In the rows, 128 means zero.
Where one turn sends some rows of the set: a few examples, then the rows asked
vuni: [150 134 117 129 112 136 139  87 144 135 120  75 127 133 112 132 113 131
 150 115 141 143 129 131 120 131 173 120 126 153 126 129 129  82  98 146
 141 114 180 105 128 105 128 168 111 143 104 136 142 145 137 130 148 137
 108 163 135 133 161 121 145 134]
rup: [171 132 117 148 148 138 177 113 130 129 114  77 141 149 118 122 125 127
 130 107 158 125 109 140 121 147 165 123 145 176 145  97 126  93 100 147
 134  98 146 132 106 110 141 166 119 138 125 153 129 152 121 139 147 108
  93 141 101 146 168 120 115 108]
lud: [154 116 127 135 122 138 158  91 131 113 134 111 130 141 107 116 119 115
 118  91 150 125 111 144 122 139 176 113 132 153 145 106 150 102  94 144
 135 116 157 101 112 117 146 140 137 122 122 143 130 152 109 137 139 114
 116 159  97 159 182 135 132 124]
Furev: [143 102 139 121 162 115 146 147 139 135 127 108 148 127 131 136 118 118
 112  97 101 125 101 116 133 148 139 112 144 137 124  99 129  93  82 142
 121 138 122 127 115 121 137 179 108 145 110 133 149 165 136 133 120 129
 115 193 105 102 110 115 124 148]
fama: [146 111 125 121 135 149 121 157 124 138 114 131 141 140  92 122 119 134
 112 123 132 135 107 113 132 128 158  93 130 156 125 122 126 129 124 146
 107 128 123 115 134  87 141 155 135 165 104 127 158 134 137 125 151  73
 124 182  96 128 125  94 144 144]
Gebu: [140 103 137 132 159 116 135 148 128 139 133  95 146 123 133 125 115 110
 119 110  93 125  99 119 128 157 139 117 142 136 135  83 142 101  80 149
 128 147 122 124 124 120 131 171 115 137  99 137 147 158 138 130 121 129
 120 187 106 101 117 128 123 131]
Tigo: [154 115 134 124 137 144 118 150 115 149 113 116 138 139  83 109 128 135
 118 132 133 123 111 119 127 133 151  98 135 152 126 121 136 138 112 153
 121 136 120 118 133  83 133 149 131 146  87 127 165 127 138 116 144  73
 121 176  95 133 124  94 141 139]
muvok: [132 105 132 119 125 151 127 154 119 138 115 103 158 152  88 118 128 128
 115 126 123 132 112 118 130 139 158 104 141 138 130 115 120 136 131 162
 112 124 124 120 114  79 146 143 127 151  97 135 162 129 138 115 147  77
 126 178  96 146 113 101 139 142]
raf: [157 123 120 137 154 147 168 121 125 125 113  69 137 160 123 110 130 130
 130 110 156 129 110 129 121 145 166 106 147 170 142  96 110  98 103 160
 130 104 145 136 113 104 140 155 115 153 131 167 136 152 147 146 160 108
  83 143 119 133 164 127 129 111]
zifo: [152 141 116 140 115 136 146 101 141 128 124  81 133 143 105 137 121 144
 147 110 153 137 121 141 118 132 171 129 130 160 150 120 141  85 103 145
 143 103 186 108 123 115 133 162 123 144  99 138 134 135 124 132 148 120
 118 153 122 138 166 121 127 127]
Gom: [174 129 134 145 137 123 128 143 107 105 120 115 156 145 124 132 122 115
 131 120 138 127 131 129 136 117 144 105 134 137 149 131 113 115 120 135
 108 123 122 119 114  94 128 193 107 178 124  99 111 146 133 100 138 134
 127 181  96  96 140 130 121 123]
bev: [168 135 127 151 125 123 134 130  97 109 119 110 153 141 134 134 139  99
 133 141 128 125 131 128 133 133 153 124 141 126 144 120 114 119 127 142
 103 117 119 116 103  74 131 166 106 172 117 101 117 153 136  88 139 132
 138 171  97 117 131 131 124 132]
Nemas: [181 130 129 153 130 126 119 134 103 111 132 103 146 153 117 115 133 114
 130 130 131 120 127 128 116 121 145 114 141 129 147 127 117 116 124 140
 110 130 110 109 114  89 128 190 100 174 123  97 118 146 125 107 135 134
 130 175 102 105 131 132 124 103]
taviz: [141 118 136 141 131 144 159  93 130 115 118 109 129 138 112 106 123 109
 127  97 158 119 118 146 137 130 169 104 132 134 139 109 138 103  99 158
 117 127 141  95 118 101 142 142 127 117 132 143 121 152 119 131 136 109
 111 171  95 152 190 146 134 140]
lorag: [135 113 134 123 153 116 149 131 129 133 131  92 159 132 135 135 120 114
 104 112  96 127 112 110 134 160 140 122 158 132 120  84 122 111  86 146
 126 137 132 124 113 109 144 153 112 139  97 135 153 159 135 113 122 147
 116 185 114 105 107 118 124 145]

Nemas turns into Tigo
lorag turns into bev
Where do these go?
Gom turns into fama
lud turns into rup
vuni turns into taviz

Where one turn sends some rows of the set: a few examples, then the rows asked
badof: [100 134 107 144 139 100 151 145 144  94 127 116 150 130 138 143]
Baz: [141 137 125 176 118 145 138 131 160 128 111 129 167 114 158 136]
Fesa: [141 132  98 165 121 149 152 140 152 118  91 120 137 146 127 151]
zuzoz: [120 157 133 127 130 100 150 126 145 103 121 124 157 146 134 178]
fefop: [119 148 118 129 115 105 145 113 160 120 128 115 152  96 147 152]
kub: [149 148 129 158 107 140 140 123 154 133 101 137 179 129 150 146]
Dal: [122 133  99 118 133 107 157 105 151 105 134 127 136 120 143 135]
viru: [116 137 112 122 138 101 163 104 138 110 128 141 145 138 137 137]
nur: [153 131 123 149 144 120 153 165 148 125 131 127 140 159 151 144]
fakid: [130 142 111 167 141 125 140 145 168 112 139 116 136 128 174 142]
Valu: [152 133 106 137 126 128 143 167 152 115 120 125 152 165 143 148]
zek: [155 131 110 166 130 133 158 135 137 128  93 124 141 152 123 147]
Sig: [136 133 127 168 134 142 152 145 167 128 124 125 144 111 168 135]
bas: [143 143 107 152 117 149 165 134 165 127  89 122 128 136 136 160]
tosit: [101 148 118 125 135 104 161 142 151  95 121 122 145 139 142 166]
likuf: [149 136  98 149 126 139 172 139 161 132  98 119 123 127 141 143]
nen: [129 156 135 169 121 128 139 112 149 132 112 145 166 126 168 149]
vumop: [129 153 130 135 136 113 150  88 162 102 134 126 147 134 140 162]
ziv: [129 150 126 139 120 103 126 115 145 101 122 115 168 138 127 173]
nas: [144 147 114 137 143 113 156 151 164 118 138 120 128 142 175 150]
Mopul: [115 134 120 155 140  88 148 129 132 114 134 120 158 123 136 133]
Bulu: [148 143 103 122 105 138 146 156 159 117 105 131 161 155 146 156]
Rorob: [124 156 114 137 102 137 143 121 150 124  98 146 166 127 171 151]
Bobi: [158 148 122 160 125 140 166 121 156 140  94 126 135 139 132 160]
bunu: [133 144  93 128  99 131 134 136 147 109 100 135 171 142 161 149]
kati: [158 145 112 129 135 101 150 147 143 120 130 128 148 162 163 150]
fivam: [121 145 127 142 130  89 156 115 142 128 132 124 153 105 144 142]
bano: [132 128 100 135 135 110 137 100 156  97 140 115 143 120 137 137]
zez: [149 152 119 132 101 138 149 135 157 130  97 139 173 142 150 155]
kaz: [156 138 114 151 133 132 176 133 144 140  94 129 130 141 135 147]
Gon: [153 139  96 130 117 111 132 144 135 109 116 129 167 161 152 145]
vuk: [108 153 115 134 131 124 150  99 168  91 124 127 145 136 139 162]
fuzud: [140 140 121 143 140 106 137  89 154 100 142 117 150 130 134 149]
lop: [124 145 110 138 109 111 122 115 160 104 124 106 163 112 134 162]
fike: [111 138 112 140 138 108 148 105 136  98 125 138 156 151 127 139]
sop: [165 137 114 174 127 135 152 124 151 135 103 117 140 139 125 148]
nebek: [144 135 132 157 145 128 162 156 160 132 131 129 134 133 165 141]
nafip: [155 128  95 169 125 141 152 136 158 125 101 110 133 129 132 141]
vap: [103 141 107 142 133 122 141 105 154  85 122 131 154 147 129 148]
lom: [130 146 126 186 135 126 128 126 156 121 129 128 156 129 168 140]

vap turns into fike
kub turns into zez
fakid turns into lom
Where do these go?
Fesa turns into zek
tosit turns into badof

Where one turn sends some rows of the set: a few examples, then the rows asked
zaf: [130 124 117 128 125 127 107 134 132 139 135 102 147 139 106 133 137 131
 152 100 105 124 147 122 112 102 115 143 127 109 118 128 108  90 118 138
 113 114 109 161 155 140 145 131 121 118 130 151 133 118 152 123 108 127
 113 147 121 120 112 124 133 124 123]
Sim: [135 111 140 139 122  91 135 132 122 136 114 129 114 127 121  91 118 123
  99 114 121 109 108 154 140 142 144 117 134 136 133 119 140 139 140 145
 100 123 136 128 109 122 151 123 143 114 142 134 139 124 118 113 134  94
 125 131 135 140 109 137 137 109 115]
gonov: [130 143 154 122 129 150 151 137 112 112 103 152 149 116 131 112 107 107
 125 140 133 114 120 144 138 130 134 136 145 148 129 142 144 148 138 115
 116 105 151 123 105 128 132 139 143 136 139 131 137 133 107 135 143 121
 130 129 118 111 130 146 128 122 127]
fibu: [118 153 145 126 139 133 149 129 158 126 119 141 114 122 119 118 144 139
 101 113 121 148 104 138 159 134 137 123 130 132 110 128 140 157 119 146
 142 120 140 125 131 127 140 127 139 114 136 132 121 115 102 142 135 135
 148 143 120 127 117 151  99 117 127]
vez: [116 134 120 136 117 151 116 149 121 133 114 109 151 122 126 141 146 131
 165 119 111 132 146 122 104 130 122 144 118 122 104 118 113  90 106 132
 103 113 115 148 141 148 133 116 135 129 114 152 130 126 148 117 118 115
 122 158 116 136 115 132 131 128 145]
pode: [124 131 156 137 137 119 147 134 130 138 110 140 119 124 142 136 119 134
 122 130 180 141 130 125 145 158 118 125 123 146 119 151 125 152 134 121
 125 124 135 129 133 121 130 130 140 134 121 150 123 132 121  93 130  93
 108 126 122 128 111 135 150 143 125]
fepov: [122 151 156 114 142 117 126 140 118 119 116 154 131 134 117  99 108 125
 120 129 141 120 117 157 143 129 127 121 139 154 151 138 145 139 155 119
 127 111 147 131 119 121 147 133 161 139 150 131 139 136 143 125 134 125
 123 136 122 119 124 139 117 118 114]
taze: [125 128 134 144 129 128  98 152 124 111 124 122 141 133 133 147 145 144
 168 121 103 120 136 126 102 124 107 143 117 132 100 120 116  98 106 136
 102 124 112 131 134 150 130 138 122 127 141 150 140 133 157 109 105 128
 124 147 124 127 112 124 122 119 136]
lopu: [131 125 121 136 121 140 115 145 114 125 128 100 151 119 122 145 141 139
 154 122 107 125 146 120 100 135 121 144 130 122  95 128 111  90 116 132
 111 113 117 152 134 144 130 125 132 118  94 138 134 122 147 118 103 136
 127 158 116 138 118 125 132 119 145]
Fopiz: [117 124 147 134 144 125 125 131 135 140 125 136 128 118 147 140 120 119
 104 133 152 140 119 138 150 154  98 129 112 153 116 151 122 153 141 126
 134 120 128 137 123 129 124 138 138 140 149 137 127 153  98 102 109 119
 113 104 126 135 118 131 129 125 127]
zop: [135 126 124 127 118 122 108 136 125 136 134 111 147 132 104 131 147 145
 150  95 107 118 143 117 110 118 126 141 133 106 114 129 110  95 118 133
 111 116 109 157 148 148 133 139 126 115 115 141 138 121 164 125 100 124
 119 156 122 127 110 132 138 125 129]
Monib: [145 102 137 128 131 139 118 113 127 117 116 105 148 118 153  78 119 120
 108 114 142 124 122 113 152 133 106 110 133 148 110 125 133 138 129 126
 115 124 157 133 122 111 137 130 130  98 130 155 127 138 141 150 144 130
 139 138 124 124 127 151 124 139 136]
Rasiz: [131 120 125 152 129 126 102 144 132 123 130 118 142 138 131 151 145 159
 162 120 108 123 142 123 104 118 111 146 135 121 111 119 114  95 114 138
 102 119 113 130 137 149 133 129 126 119 131 147 138 132 160 107 106 139
 118 154 124 122 107 126 117 119 137]
sov: [126 140 153 129 146 129 163 145 149 111 124 144 111 124 114 124 133 146
 111 126 152 131 113 138 147 134 122 108 126 150 109 134 132 145 122 140
 135 115 132 112 139 131 144 121 128  95 131 128 127 115 107 156 125 124
 148 143 113 116 114 140  93 132 129]
zat: [118 139 145 117 137 154 147 152 114 121 110 136 146 119 125 123 103 106
 104 137 145 121 118 158 146 122 142 124 148 145 148 151 132 131 139 106
 128 116 132 130 113 134 142 136 147 132 140 118 139 123 125 140 143 112
 126 125 113 139 135 142 112 129 122]
vitet: [106 102 161 138 115 142 152 128 138 111 127 133 131 135 124 119 133 136
 102 122 154 134 105 165 130 142 125 123 149 162 118 110 110 128 139 124
 150 122 134 128 122 115 148 121 142 121 137 129 116 138 127 153 118 148
 132 127 139 122 133 142 125 116 116]
resa: [146 115 119 139 138 134 134 131 117 122 122 117 135 130 150 109 105 121
 101 121 159 142 125 136 160 129 117 114 139 141 104 120 115 125 110 121
 131 131 130 115 115 132 128 124 141  97 158 146 112 153 147 155 139 130
 142 129 118 160 132 143 128 126 148]
Luded: [150 133 119 126 115 136  99 133 119 136 134 110 146 120 119 137 131 133
 152 117  96 124 144 124 103 133 123 142 127 122 107 133 106  85 118 139
 124 113 112 141 141 151 126 146 117 112 124 131 143 122 135 125  92 141
 131 146 126 140 122 121 128 115 139]
linog: [141 139 112 130 122 143  95 142 130 129 121 120 143 121 129 127 127 131
 154 119  92 124 142 125 104 132 119 138 115 123 110 137 104  88 117 137
 122 116 106 129 146 155 137 145 113 121 141 153 152 112 143 121 105 123
 130 147 126 134 122 121 124 120 126]
Dadi: [110 115 127 119 131 122 131 122 135 143 151 130 132 116 133  89 125 130
 108 134 152 141 128 138 145 131 124  89 147 148 127 131 131 149 121 118
 131 121 150 122 142 123 136 128 127 131 132 133 110 142 127 103 127 152
 111 115 118 134 101 115 157 119 120]
Tupa: [123 124 118 140 122 150 119 144 120 129 123  97 150 128 126 142 141 129
 162 120 109 128 153 116 103 121 124 149 130 119 100 128 113  89 108 132
 107 113 124 146 140 138 142 117 127 118 105 153 125 118 142 113 118 126
 119 153 111 129 114 116 139 122 138]
Beg: [122 126 159 123 130 118 138 122 137 148 119 137 121 117 122 116 116 125
 104 122 168 130 125 134 153 148 123 121 116 140 131 164 113 133 139 121
 130 133 128 120 145 126 133 142 123 125 146 150 134 132 111 108 113  91
 117 113 130 124 110 124 142 141 114]
nezet: [140 124 110 133 122 130 110 137 138 144 135 111 147 141 109 136 137 147
 155  99 110 120 141 123 108 109 118 145 132 109 122 125 102  96 124 142
 110 108 108 147 151 150 136 127 125 121 130 153 137 124 155 129 102 134
 125 152 126 119 107 132 132 122 125]
gegu: [147 131 110 129 122 143  96 134 123 135 131 113 141 124 129 140 128 129
 161 123  99 128 152 120 106 120 121 140 127 126 114 134 107  84 115 137
 128 112 110 133 149 147 135 145 111 108 142 142 140 117 135 118 110 132
 118 140 119 131 117 111 126 117 135]
tezo: [113 121 144 138 121 149 154 129 145 122 116 160 133 119 123 111 139 141
 100 128 146 139 114 145 135 141 150 115 164 138 117 128 112 134 133 123
 144 127 131 101 112 118 148 127 114 108 139 130 137 145 129 134 130 129
 136 144 124 116 130 155 148 106 107]
mobik: [128 143 157 120 141 132 148 147 152 125 124 141 110 140 116 127 142 138
 122 109 154 133 112 131 142 138 134 103 130 154 119 130 139 153 123 146
 132 107 144 114 133 131 149 121 133  99 123 127 125 119 108 153 132 125
 155 142 108 124 114 149 110 136 129]
Rin: [119 118 142 129 123 158 142 119 141 123 114 158 133 114 140 110 138 143
 118 122 159 144 112 144 132 144 130 116 162 143 135 118 118 142 141 123
 155 109 128 134 135 113 141 122 125 115 126 111 124 132 129 143 135 124
 102 145 130 118 136 166 118 122 112]
Naven: [137 119 122 131 161 133 116 128 123 114 118 118 131 122 159  82 114 140
 112 109 161 137 114 131 153 131 110 118 143 131 111 130 125 138 124 122
 124 132 148 119 124 110 143 109 136 112 131 151 113 144 166 143 133 127
 130 146 119 153 130 144 123 121 121]
piru: [138 104 138 134 128 120 152 135 108 129 115 125 123 105 133 108 108 112
 115 129 134 105 101 157 132 135 128 129 133 141 127 123 136 138 128 145
 101 114 131 126 114 119 131 117 120 113 142 109 127 136  91 129 119  96
 120 122 135 146 112 135 120 109 126]
Rasep: [141 110 124 144 128  92 143 132 111 124 116 141 110 117 133 110 115 132
 108 125 138 117 111 160 141 139 125 118 129 139 131 111 136 144 143 137
 108 110 116 146 119 125 134 113 157 115 140 125 125 120 118 120 140  89
 100 135 132 141 114 141 123 111 130]
deded: [111 140 138 120 146 136 136 137 151 114 129 145 111 116 125 128 163 144
 101 117 132 144 105 139 155 132 133 111 124 142 113 133 136 157 130 134
 139 117 133 130 128 130 138 121 149 110 130 132 126 114 107 145 141 128
 144 142 108 125 117 148 101 115 131]
Molot: [130 111 130 131 125 125 145 112 135 130 141 140 138 122 140  93 113 125
 116 131 159 132 132 134 139 133 113  99 149 142 110 128 128 157 115 120
 125 110 147 123 144 132 134 126 119 132 126 141 106 130 102 117 125 152
 109 109 122 120 113 122 163 131 124]
moz: [125 123 112 136 114 153 118 140 124 140 125  98 151 119 125 145 145 142
 159 124 109 130 147 119 102 125 128 148 131 121 113 123 107  87 117 136
 107 111 120 142 140 142 129 118 133 120 108 152 131 122 145 118 117 132
 129 160 120 129 106 125 130 120 145]
feg: [121 146 160 129 138 110 151 131 117 107 107 157 141 137 105 119 107 118
 111 134 151 125 120 164 150 112 129 127 141 135 134 129 132 130 144 114
 114 122 130 140 113 127 141 119 155 139 143 139 134 127 127 126 142 119
 130 134 121 114 140 152 126 126 125]
vadef: [148 108 119 130 140 118 146 153 112 130 118 118 121 113 139 120 107 115
 111 126 137 109 106 146 129 138 135 111 138 144 134 130 134 154 141 144
 105 108 129 135 104 117 141 119 126 114 120 113 142 121 112 121 140  92
 129 133 121 151 115 147 138 110 118]
Zevat: [113 106 130 132 134 123 140 133 139 136 149 121 138 123 136 111 117 126
  93 144 161 140 136 137 147 126 122  76 154 145 129 133 125 140 115 114
 129 131 131 126 140 131 140 131 114 118 125 123 123 126 128 102 137 143
 111 113 114 140 114 123 144 140 124]
Bemat: [112 126 143 131 142 126 150 137 144 154 120 112 141 121 126 132 115 111
  89 125 148 140 123 127 154 146 110 125 118 138 117 157 120 155 144 130
 125 124 135 154 121 119 138 131 134 142 123 149 136 141 108 101 121 112
 128 118 123 128 117 143 147 134 115]
Teb: [133 128 120 149 134 121 100 146 124 118 130 121 137 139 132 150 140 146
 166 121 104 128 148 121 106 117 111 147 131 126  99 122 119  99 109 136
 112 117 116 135 135 144 138 134 127 118 137 149 131 132 157 101 110 137
 110 149 115 124 109 114 132 110 134]
kiz: [140 130 127 147 125 117 104 139 118 117 130 128 138 131 125 143 144 158
 158 113 105 121 142 122 106 128 119 148 136 115  97 125 115  98 109 131
 112 119 110 137 138 153 126 143 128 116 127 137 134 128 162 113  96 133
 112 154 123 131 111 123 129 115 137]
nazem: [125 112 130 138 135 111 141 108 138 121 140 137 138 123 139 111 116 128
 100 139 158 147 129 143 147 119 115  91 151 130 114 124 120 148 116 117
 125 130 127 137 142 127 135 124 115 133 120 138 115 114 108 101 139 150
 109 111 124 129 129 135 152 135 124]
mibil: [146 119 133 123 136 121 118 102 121 123 119 134 142 118 133  93 125 122
 113 119 155 141 121 125 163 112 114 107 134 126 114 115 122 126 118 129
 114 137 133 123 124 113 120 121 115  96 157 146 126 159 137 140 143 123
 143 137 121 130 131 165 133 126 145]
gase: [148 127 112 136 118 146  96 131 130 133 128 111 141 123 135 143 131 143
 156 122  99 127 143 125 101 126 125 147 131 121 115 133 101  85 119 139
 121 115 111 125 144 150 130 139 117 116 131 148 144 110 134 121 107 140
 131 145 129 133 119 120 120 118 135]
gir: [133 136 113 124 124 133 117 149 131 139 127 103 148 137 109 134 129 133
 157  99 108 124 137 124 107 111 112 141 117 116 117 125 106 100 115 141
 114 110 105 160 154 147 137 134 123 132 130 154 138 119 162 130 107 118
 128 154 126 128 113 135 133 128 123]
radi: [133 119 143 133 116 132 154 131 142 121 128 137 132 133 125 126 122 139
 104 135 143 143 116 140 132 143 124 103 152 170 125 111 117 147 148 135
 158 112 132 139 117 108 141 143 132 112 136 127 141 132 140 136 143 148
 141 145 135 106 129 164 138 116 117]

Teb turns into Tupa
vez turns into gir
Where do these go?
gase turns into Rasiz
tezo turns into vitet
gonov turns into feg
resa turns into Naven
Molot turns into nazem
Fopiz turns into pode
deded turns into mobik
vadef turns into Sim
kiz turns into lopu

